name the system of each run
path 1, Y (9 x 18)
[[-22 -64 -19  24 -26 -14 -19  61  31  26  61  -9 -48  33  18  13 -11  12]
 [-36   3 -14 -38  17 -21  75 -38 -22 -26  34  18 -17  20  29  42  44  42]
 [-40  30  32   7   7 -28 -26  62  -2 -10  12 -41 -83 -12  19   9 -27   9]
 [-29 -30 -10  21  -4 -55  30 -44  27  50  27 -33  16 -25  14  15  42  55]
 [-21  43  24  25  19 -70  15  17   1 -46  49  15 -33  20 -43   5 -10 -35]
 [-37  -4   8 -25 -28 -48 -60  -9 -10   1 -33 -48   3 -21 -18  -2  68  42]
 [  5  58  29  40  32 -11  22 -42  -9  18  38 -45  21   6 -69  11 -28  10]
 [  1 -46 -31  10 -40 -35 -70  30  -6 -23  42  -9  18 -19 -66  -5  18  -9]
 [  8  30  -6 -63  35   7  33 -29 -34  -8 -10 -30  36  40 -64  31  37  15]]
path 2, N (9 x 18)
[[  27  -51  -53  -32  -19  -29  -38   33    8   34  -55  -27   11   -9
   -36  -17   29   -1]
 [  32   30  -20    5   35  -28   34    5  -18   70   18   27   64  -29
   -11   24  -28   21]
 [  24  -51  -44  -12  -10  -24  -15   52   10  -26    7   10    1  -81
    -9   -7   -7  -49]
 [  32   19    6  -38   29  -31   12   -3   12   44  -69   17   71    0
    -9   -8   32  -23]
 [  24   39   12   21   16    1  -23   29  -20   -6   12   20   26 -103
    10    0  -54  -26]
 [  36  -43  -10   -6  -14   18    0  -31   37  -16  -64    9   37  -26
     4  -45   26  -58]
 [  27   79   42  -12   36   31   -5    4  -35   -7  -14   48   57    3
    -8    6  -33  -29]
 [  13  -13  -11   -9  -24   62  -29  -22  -21  -52  -36   -9  -11  -84
    30  -26  -14  -10]
 [  36   10   19   -4   14   76   15  -24   15   28  -45   21   35   64
    13  -18  -21  -28]]
path 3, Q (9 x 18)
[[-45 -35  35  -8 -26 -19 -14 -31  31 -53  -7  -1  -2 -31  46 -13  68 -16]
 [-40  22  56  -3  24   9  37  -6  33  -2 -17 -34 -64  66  40   5   8  -2]
 [-51 -10  59  53 -38 -19 -48 -35  32 -36  40   9  11   7  18 -18  34  -5]
 [-31   6   7  -3   5  14  53 -68   4 -38  -5 -45 -63  57 -10   1  26  23]
 [-51  15  46  26 -36  -9 -73   1  -7  -1  35   3   1  64  -7   5  25  39]
 [-30 -22 -21  22 -15  17  40 -74  -7  -9  40 -47 -40  -6   5  12  14  62]
 [-24 -15  -2   8 -15  -9 -31  32  -5   4  63 -21 -26  90 -52  25   7  23]
 [-35 -30 -34  -8 -21 -34  15 -37 -25   1  54  -4   8 -27   9  34  45  75]
 [-18  -5 -12  -4  17 -25   9  51  -2  23  45 -65 -64  28 -36  33 -20  28]]
path 4, J (9 x 18)
[[-16  -6  27  43  11 -36  48 -40  45 -52  49   1 -16  16 -21 -11  13 -53]
 [-17  38  53 -22 -10 -11 -72  10 -11 -40 -34   3  22  44 -39 -16  37 -27]
 [-28  31  26  23 -13  48  -2 -86 -35 -14  29 -23  14   4   1   9   7  63]
 [ -3 -52  -3  47 -32  26 -29  12  25 -14  74 -14 -14  54 -41  -5 -18 -22]
 [ -8 -11 -20 -66   4 -11   9  -1 -31 -28  27  22  44  52 -41  40  61  12]
 [-33  16  10 -34   0  41 -32  33 -47 -12  29 -63 -40 -17   3  41  -9  52]
 [-13 -77 -16  18 -24  -3  -5   8  40  64  47 -22  28   0  25  19  25  33]
 [-10  -4   9 -29  44 -54  55  47  17 -14  61  -4  -5  -1 -13  46  12 -35]
 [-27  12  33 -37  -6 -41 -64  35  -1   3 -45 -45   6 -55  12   0  46  10]]
path 5, D (9 x 18)
[[-17  42   7  -3  27 -37  64  -2 -18 -48  44  68 -20  -3  27  22 -10 -14]
 [-17  -3   8  -8 -18 -58 -36  26  27   5 -86   8 -49   6  34 -41  30 -14]
 [-17  61  45  41  27 -21  29 -49   6  61   2  -9  19   7  17   5 -13  44]
 [-10  10 -11  60 -25 -58 -24  -6  -3 -52  34  17 -50 -25 -36 -30 -22 -20]
 [ -5  11 -13 -20 -10 -30  -2 -45 -11  16 -49   0   7  82 -41 -14  52  32]
 [ -3  65   7  15   2  21 -44  17 -58  17  12 -25 -25 -19 -16  11 -56  54]
 [  6 -69 -69  28 -35 -18   8 -38  12  10  24 -39 -16 -22 -41 -12  14  31]
 [ 20  19 -37 -41  24   1  27  35 -42  13  32  32  10  75 -46  40 -14  15]
 [  0 -13 -39 -49 -14  -1 -41  43 -39   1 -36 -23 -13 -85  20   8   6  33]]
path 6, B (9 x 18)
[[-12  24  33   2  35 -75  41 -26  21  -7  29 -17  40  -7 -45  14  40 -26]
 [-11  39  48  14   5 -33 -56   9   1 -39 -13 -59  -8 -30 -65 -19   3 -36]
 [  2  10  39  16   1  15 -18 -68  11  12  -1 -54  76  -8 -53  -5  34   2]
 [ 14  25  20  25   4  31 -11 -32 -23 -68  53  -1  31 -16 -66   0 -23 -42]
 [ 11 -37  -8 -42 -24  50 -41 -22 -16 -52 -15 -36  40  -7 -50  -4  45 -18]
 [ 15  16  11 -40  25  94  15 -11 -41 -23  31 -30  36  -6 -19  40 -22   2]
 [  3 -71 -19 -15 -19  56 -20  30   1 -34  63 -18  19 -52   7  24  -2 -20]
 [ 11 -40  -5 -71  36  39  63  25  21 -17   7 -26   7  10  14  38  19 -41]
 [-19  -1  43 -41  20  23 -21  78   5 -11  21 -15   0 -53  54  37  -5 -25]]
path 7, Q (9 x 18)
[[ -5 -32 -26  17 -49   1 -72  18 -29 -25  68  26  25   9 -49   7   4  15]
 [  5 -23 -74 -51   8  11  62 -16 -34  22  -5 -22 -33   3   6  31  13  66]
 [-10  -9   0  14 -10 -21 -52  95  -5  38  56  10  -5   3  -2  26 -33  10]
 [ 14 -55 -64  -1   6 -43  70 -19  19   6  25  -8  -2 -65   2   8  15   0]
 [  3  35   9 -31  40 -61   4  81  -3  14  -2   7 -20  38 -32  20  -8 -28]
 [ -2   4   4  19  -2 -67  -6 -18  15  26 -24   1  35 -99  24 -17  24   8]
 [ 27  47  18  18  54 -13  45   5  22  22 -22 -42 -26  17 -45  -9 -48 -44]
 [ 11  24  28  15 -11 -33 -52 -31  -5  -7 -14  34  91 -24 -40 -22  32 -22]
 [ 21  57   5 -25  38  49  37 -47 -34   4 -56 -53 -16 -20 -14  -3 -23  20]]
path 8, Y (9 x 18)
[[ -34  -14  -23  -33   16  -17   52   -1   -3    1    4  -65  -77  -21
    27   29   16   49]
 [ -34   15   15   31   17  -66   18   40   16   48   62    0  -30   16
    18   29  -16   33]
 [ -38   -4  -14   -4   -2  -89   26  -14   -3  -37   28   -4  -29  -55
     0   12   42   17]
 [ -28   49   42    2   27  -81   -7   15   14   21  -20  -48  -28   20
   -33    1   21    4]
 [ -20   23   17   41  -17  -57  -43  -34  -12    9   35  -15   41  -51
   -39   -1   20   37]
 [  13   11   -4   10   11  -50   -1  -17    7  -31    8  -49    0    3
  -105  -13   15  -34]
 [  -4   19   10  -20  -15  -15  -74   12  -35   11    8   -6   62   28
   -69   13   31   25]
 [  27   19  -17  -18   14   38   -3  -27  -46  -26   24  -55   35  -44
   -80   18  -15    6]
 [  32  -37  -26  -24    3   12  -35   64    2   30   27  -28   38   16
   -65   21   -7  -22]]
path 9, G (9 x 18)
[[-17 -11  -3 -49   4  -3  -4  -7 -28 -20  25 -39  42 -88   1  38  44  30]
 [  9  -8  25 -15  38 -14   7  32  36  43  -4 -95  12 -32 -33  18   6 -23]
 [ -6  11  41   8   7 -19 -16 -30   7  18  39  -6 104 -34 -25  19  35  -3]
 [ 22   7  27  -8  28  27  12 -17  11 -44  -3 -64  22 -62 -47  -3  -9 -62]
 [ 17  23  53  18   7  52 -35 -35  16  47 -25 -34  74  14 -22 -13  -2  -5]
 [ 21 -14  10  45  -2  63  14 -44   7 -28  62  -2  41 -38 -14  -2 -34 -32]
 [ 25 -27  24  -3 -14  74 -46  10  21 -18 -23 -17  24  47 -28 -22  -5 -58]
 [ -1 -14  20  -5  -4 103  19 -38  -7  -5  24  26  36  16  56  16  -8  11]
 [ -4 -51  19  22 -24  60 -40  51  32 -22  28  -9 -35  -5  36  -9 -32 -44]]
path 10, B (9 x 18)
[[ -6  42  31  46 -15  25 -24 -34   1 -35 -46  20 -53  35  14 -54 -35 -22]
 [-11   1   9  22 -42  36 -41 -57 -11  11 -27  51  33  53  25 -28  22  34]
 [ -6  21 -28  18 -17  49  23 -45 -48 -44  20  46 -49  47  10  -8 -37  32]
 [ -4 -45 -50 -16 -48  30 -44  22 -29   6  -2  36 -20  65   7  -1  10  42]
 [-10   6 -50 -34  12  16  57  -2 -46  22  29  20 -34  42  26  43  -9  72]
 [ -9 -37 -49   6 -20 -29 -21  77  -8  30  42   8 -57  10  10  18 -27  32]
 [ -9 -17 -37 -29  26 -69  60  16  13  60   1  -4 -17  24  10  28  30  40]
 [-10  43   7  21  23 -82  -8  64   1  31  13  -4 -46 -18 -10   8 -36   4]
 [ -7  -8  -2  31  -1 -92  -1 -21  41  58 -28 -35   7 -20 -19 -21  35  18]]
path 11, J (9 x 18)
[[ 18  65 -11 -27  22  21  13  16 -58 -39 -28  60 -36  21   7  -3 -46  -9]
 [  8 -21 -49   8 -42  38 -30 -22 -22  14 -63  14 -42  -4  40 -38 -12  45]
 [ 22  -1 -35  17  20  21  68  -1   7  39  13  54 -29  68  26   3 -49   3]
 [  6  -1 -56 -30 -17 -37 -15  50 -36 -33 -24  71 -47  -5  13 -10  -9  -4]
 [  0  20 -24 -26  14  10  35 -16 -14  46 -79 -16 -56  29  43  -7  -4  52]
 [  9  12 -21  57  -8 -24  -1  33   1  49  19  67 -31   1  47 -13 -64  18]
 [ 12 -14 -59  -6   3 -74  50 -10  12  -5 -48  25 -54   8  -7 -29  15 -11]
 [ 11  80  14  -5  26 -19 -16  30 -27  40 -69  21 -31  34   4 -16 -40  12]
 [ 10  13 -46  60 -28 -27  -1 -49 -19  25 -20  32 -23 -40  15 -38 -31  50]]
path 12, E (9 x 18)
[[  0 -30 -59  17 -20 -26  35  -7 -13  10  50  84  -8  47  14   8  -5  30]
 [ -5  24 -39 -52  15  -8  29  32 -49 -57 -18  22 -79   3  10  12 -14   3]
 [  5 -12 -44 -12 -11 -16  -4  25  -6  70 -64  11 -37  -9  57 -12 -10  53]
 [  2   9 -34  47  20 -60  74 -11  14  23  37  28 -46  -7  11  -2 -39  10]
 [  8   9 -33 -30   5 -83   4  27  -3 -26 -57  29 -36   9 -24 -26  25 -30]
 [  0  71   8 -11  27 -30  24 -30 -27  50 -69  17   2  -8  32  -6   0  51]
 [ 28  29 -20  78  -2 -40  -1 -25   9  17 -22  -2 -39 -32 -28 -52 -59  -8]
 [ 27   5 -41  -4  -4 -43  25 -52  -8   1 -36  41  29  50 -58 -26  31  -3]
 [ 24  89  -5 -17  21  13 -11 -10 -76 -12 -32  28   9 -16 -26   0 -41  22]]
path 13, G (9 x 18)
[[ 14  13  37   4  51  26  58  -1  33  39  30 -30  32  49 -15  27 -18 -27]
 [-10   2  37  15 -36  29 -80 -13 -23 -44  28  13  56 -57  -5  -8  10  -9]
 [ 20 -35   4  -8  24  52  57 -33  45   0 -29 -66 -20  14  -6 -12  -2 -42]
 [-13  29  63  26 -11  43 -59  16 -10  19  46  40  58  34  17  16 -20   6]
 [ -1 -63 -17   6 -23  40  18 -41  25 -63   7 -24 -24 -44  17 -22  13 -34]
 [ -9  18  55 -12  18  41 -14  38  25  28 -13  -2   1  97  18  10 -10 -21]
 [-36 -19  15  22 -36  30 -13 -41 -10 -43  44  31   7 -51  63   2  12  24]
 [ -9 -27  21   1  12   2  11  39  57 -11 -17 -46 -71  51   1 -15 -10 -56]
 [-46  29  51   3 -15   3 -19 -35 -12   0  18  55  37  43  52  13  40  41]]
path 14, N (9 x 18)
[[ -4 -18  10 -86  17   6  -7  58  -8 -17 -10  19  43 -23  33  36  45 -24]
 [  0  16  37 -27  37  14  23  19  19  36 -43 -34  10 -73  67  11  -5  -9]
 [ -3 -26  59  34   0  15 -16  17  60   8  13  19  37 -33  60 -15  -8 -60]
 [-19  28  59 -20  24  -3  34 -30  18 -62  -8  36  23  -5  35  -2  34 -56]
 [-20  58  77   0  11  30 -42  -3  -5 -45 -49 -34 -27 -21  15 -22 -12 -29]
 [-12  10  45  56 -22  63 -16 -81  17  -9  -7 -12  15   5  23 -34 -11   5]
 [ -7  12  23  16  -1  64  16 -31 -13 -69  46  21 -20  65 -17   3 -23 -28]
 [-32  12   7 -47 -20  59 -29 -22 -49 -48 -15 -24 -38  48   0  12  26  45]
 [ -9   2  -4  14   1  68  16 -17 -13  41  13 -45 -45  43  23  16 -36  61]]
path 15, E (9 x 18)
[[  5 -10 -26  21  23 -34  69 -25  39  35 -24 -58 -68  21 -12 -15 -13   6]
 [  1  24 -10  11  -1 -99 -26  37  -7  23  10  58  28  14 -33  -3  11  -5]
 [-11  54   6 -24  22 -20  37 -63 -28 -32 -55 -39 -27 -44  -9  -8  19  25]
 [ 34  23  -7  43  -3 -22 -47  14  13  78 -50 -16   7  20 -41 -37 -41   3]
 [  9  12 -24  30  -5 -34  33 -81 -24 -19  37  28  44 -23 -45  -3  14  20]
 [ 37  37 -14 -38  20  24 -20  17 -37 -25 -49 -30 -12  19 -75 -10 -23 -30]
 [ 25  -3 -33   3 -19  27 -26 -34 -33  59 -13  14  70 -47   6   0  -4  58]
 [ 41  -7 -32  24  29  31  57 -12   0 -20  46 -28 -16 -17 -54   7 -59 -38]
 [ 34 -41 -45 -53 -10  -3 -29  40 -12   0 -23  37  60 -13 -21   2  32 -26]]
path 16, D (9 x 18)
[[ 15  45  -1  35   2 -66  -5  -4  -3  23 -18  70   4  69 -34 -29 -14  -9]
 [ -2  64  -8   3 -12 -21 -31 -46 -57 -12 -60  10 -12 -40  -8 -27   0  52]
 [ 28   4 -39  63 -10  -7   3 -30   6  51 -23 -33 -43  25 -45 -36 -50  27]
 [ 19  12 -57  16 -21 -15 -10 -26 -58   6  42  61  36  15 -49   7 -12  48]
 [ 26   5 -77 -44  -4  15   9   6 -56 -17 -51 -10 -61  -1 -27  -7 -18  32]
 [ 35 -23 -55   5  -3  11  -7  25  -9  98 -12  -1  22  -5   4   7 -31  49]
 [ 30  -6 -67 -10  20  -8  64  -2 -33  -9  42  32  -1 -64  -1  24 -33   9]
 [ 42 -28 -58 -34   8 -40  14  53  11  23 -61  35 -13   2  -1 -20  -1 -36]
 [ 28  48   4 -18  39 -10  26  -2 -17  60 -46  24  52 -54  35   7 -17  14]]

runs to name
path 17 (2 x 18)
[[  3 -49 -20 -38   4   9  -6  66  29  65 -29 -46 -26  26  19  15   6  10]
 [-14  23  17  -1  40 -37  55  24   6  39  47  28  17 -32  53  41 -13  15]]

B
path 18 (2 x 18)
[[-31 -24 -12 -21 -43   5 -40 -11 -42 -68  39  38  10 -27  13  14  41  27]
 [ -5  19  19 -28  39  31  39  -5  11   3 -27 -92 -53  35 -24  11  -5  -3]]

Y
path 19 (2 x 18)
[[-15  45  26   7  29 -54 -15  69  -8  13  39 -33 -34 -26 -23  27 -34   0]
 [-14 -32 -12  -5  -5 -80  -1 -19  26   5   1 -47  23 -38 -45  -1  66   3]]

D
path 20 (2 x 18)
[[  9   9  40  45  18 -32  31 -26  61  20 -24  45  26  32  21 -35   1 -58]
 [-20  61  42   9  -1 -29 -32  -1 -30 -78   6  51  -6 -25  -1 -15  -4 -30]]

N
path 21 (2 x 18)
[[ -2  36  39  34  12 -17 -33  69  18  45  14  39 -13  54  17   0 -49 -20]
 [-36 -20  -2  15 -34 -26   8 -70   1 -59   2  18 -21 -37  33 -19  48  15]]

E
path 22 (2 x 18)
[[ -1 -45  23 -46  24  -4   0  64  45  33  12 -35  37   1   9  35  34 -35]
 [-24   0  52 -34  18  -3   0   4  12 -10  21  -2  68 -69  44  31  45 -14]]

G
path 23 (2 x 18)
[[-39   4  16 -18 -13  14 -23  17 -40 -84  83  16 -13  -2  -9  36  10   2]
 [-38 -54   8 -35 -24  30 -26  -8  15   2  -4 -64 -12  45   6  12  62  32]]

J
path 24 (2 x 18)
[[ 14 -31 -28   3  -6 -35 -33  65  19  71   8   2   8  60 -35   6  -4   8]
 [  0  10 -31   2  15 -39  52 -15 -28  -5  56  38  24 -74  14  30  -6  25]]

Q
path 25 (2 x 18)
[[-42  41  69  15   3  19 -15 -27 -11 -13  29 -10  26 -58  55  18   3  27]
 [-22 -58  33  54 -24   0  -9 -25  73 -21  26 -37 -13   2   5 -29  20 -43]]

J
path 26 (2 x 18)
[[ 15  -7 -45 -24  27  -5  67 -30 -13 -34  24 -47 -27  25 -76  20   6  -5]
 [-15   9  -3 -27 -12 -13 -67  81 -39  23  31   9   3  33 -22  33  -3  35]]

Y
path 27 (2 x 18)
[[  4 -28  34  42 -28  12 -34 -59  43 -33 -15 -16  37 -16 -23 -45  27 -49]
 [ 12  39  51   8  33  70  38 -38   7 -23   3   0  10  55  -5   0 -29 -40]]

G
path 28 (2 x 18)
[[ 28  37  12  20  36 -51  13  -3  12  69  -3 -12  68 -28 -40   6  -8   0]
 [ 21 -29 -17  20  -8 -29 -22  13   9 -33  37  -2  32 -94 -37  -9  -8 -48]]

N
path 29 (2 x 18)
[[-17  15  68   2  38 -32  26 -18  50  18  -6 -59  35 -36   6   8  32 -27]
 [-21   5  72  34   5  -7 -30  -2  38 -33  49 -37  33 -48 -17   0   6 -55]]

N
path 30 (2 x 18)
[[ 14 -51 -64 -29 -29   7 -31  -4 -32 -13   6 -50  12 -45 -58   8  25  31]
 [ 12  -1 -21 -39  31  16  34  44 -15  77  23  -8  22  36   4  50 -12  39]]

Q
path 31 (2 x 18)
[[-22  -2  26  13  10   2  13  41   8 -70  73  -1 -51 -20  10  18 -30 -50]
 [-20 -35  21 -41 -22 -11 -42  -5  23   1 -61  -9  31  24  18 -12  83  -1]]

J
path 32 (2 x 18)
[[ 39  28 -26  -6 -17  42 -34 -33 -50 -43 -54  13  11 -48 -32 -36 -24 -11]
 [ 51  -8 -45   3   3  72  23 -36 -17  53 -24  13  34  29 -14  -8 -36  20]]

E
